The same turns and mirrors carry the whole set onto itself and the rows of a family onto each other. Which other rows belong to the same family as each row named below? List them in the order they appear above.
These 32 rows form 4 families of 8 rows each.
K725: [-10 -11 -15  -1 -16 -10   7  12  16   8  19  -6  19 -10   5  -5   9 -21
   6]
K171: [-10  -6 -16  -1 -16  -6   0  14   5   4  24   7  15  -8   8  -5   0 -20
   1]
K522: [-13  -7 -11   1 -13   0   4  15  12   0  13  20  14  -2  -5   8   5 -15
  -2]
K643: [ -1 -18  -7  -4 -20 -17  14   3  17   9  16  -1  20 -11  -4  -6  11 -21
  -1]
K26: [ -6 -13 -11   1 -19 -14  12   8  13  15  18  -5  12 -11   4  -3   9 -28
   7]
K926: [ -9  -7 -10   2  -9  -3   8  12   5  -5  21  16  20  -5  -1  -1   8 -15
   0]
K887: [ -2  -5  -2  -4 -30  -6   4  -6  13  -8  -7   3  -6  -9   7  -7   0 -15
   5]
K40: [-10 -14  -5   2 -16  -7  16   9  24  -1  11   7  19  -5  -7   6   8 -17
   0]
K188: [ -5   2  -1  -4 -23  -6   1  -6   8  -2 -10   3  -7 -15   4 -10   1 -14
   1]
K417: [ -9  -8 -15  -4 -15   0  -2  15   8  15  19   8   9  -4   3   3  -1 -17
  -3]
K153: [-10 -13  -6   5 -14 -12  18   8  16   0  12   8  18  -8  -6   2  19 -23
   7]
K351: [-11   2 -10  -5 -16   4   5   8  11  -2 -13   4 -10 -13   0  -6  17 -13
  11]
K136: [  7  -7   4  -8 -12   3  15  -3   4   3   2   0 -11 -11   1 -11   5 -12
   4]
K759: [-11  -6 -10   4 -11  -5   8  11   1  -1  16  23  13  -4  -4   3  14 -21
   2]
K804: [ -9 -11  -7   0 -20 -14  12   7  14  -8  10  19  21  -9  -8  -1  12 -19
  -2]
K588: [ -9 -12  -9   2  -9  -7  14  10  16  -2  17   3  24  -7  -4  -3  16 -17
   4]
K992: [ -5 -12 -17  -8 -19 -10   0  10   5  20  18   3  14  -8   1  -7   9 -20
  -2]
K572: [  9 -10   4  -8 -19   2   6 -11   2   2   1   4  -4  -3   3  -9   4  -8
  -1]
K971: [-11  -4 -12  -4 -25   0  -1   2  14  -1 -16   3  -3  -5   1  -5  19 -11
   9]
K810: [  9  -3   3  -9 -14   0   7  -7  -1   7   1  -7   1  -2   1 -12  15 -12
   6]
K104: [ -9   7  -6  -3 -25  -3   0   2   8 -11 -12   6  -1  -7   3  -7  13 -16
  11]
K789: [-12  -5 -18  -3 -19  -8  -3  14   2   3  12  21  15  -7  -2  -2  10 -18
  -2]
K29: [ -4   4  -9  -7 -15   5  -4   3   0   7  -8  -1   0  -2   2  -9  23 -11
   8]
K896: [  4  -1   6  -5 -14   0   6  -9   1   0  -6   6  -4 -10  -1 -11   5  -8
  -4]
K819: [-1 -3 -6 -7 -8 10  7  4  2 11 -5  1 -9 -8 -2 -9 18 -9  6]
K68: [ -1  -3  -1  -6 -10   3   4  -6   5   9 -12   1  -1  -8  -6 -10  20  -7
   0]
K400: [ -6 -16  -9  -2 -18  -8  10   8  21  14  17  -4  14  -6   1   2   2 -20
   0]
K146: [ -9   3  -7  -4 -19  -2  -1  -1  12   5 -17  -2  -4 -13  -1  -9  16 -12
   5]
K912: [ -7  -6 -14  -2 -16  -7   0  12  -1  13  22  10   6  -8   7  -2   3 -25
   3]
K884: [  4   0   7  -4 -23  -7  11  -8   7 -11  -3   0   0  -7   3 -10   5 -17
   8]
K305: [  1  -8  -6  -7 -14   8   1  -3   3   9  -7   3  -1   1  -3  -6  22  -4
   3]
K798: [ -4  -2   0  -4 -21  -2  13   1  13  -9  -7   3 -12 -16   3  -8   3 -17
   8]

Same family as K896: K725, K171, K926, K188, K588, K68, K146
Same family as K971: K26, K887, K153, K759, K572, K912, K305
Same family as K417: K522, K40, K351, K136, K819, K400, K798

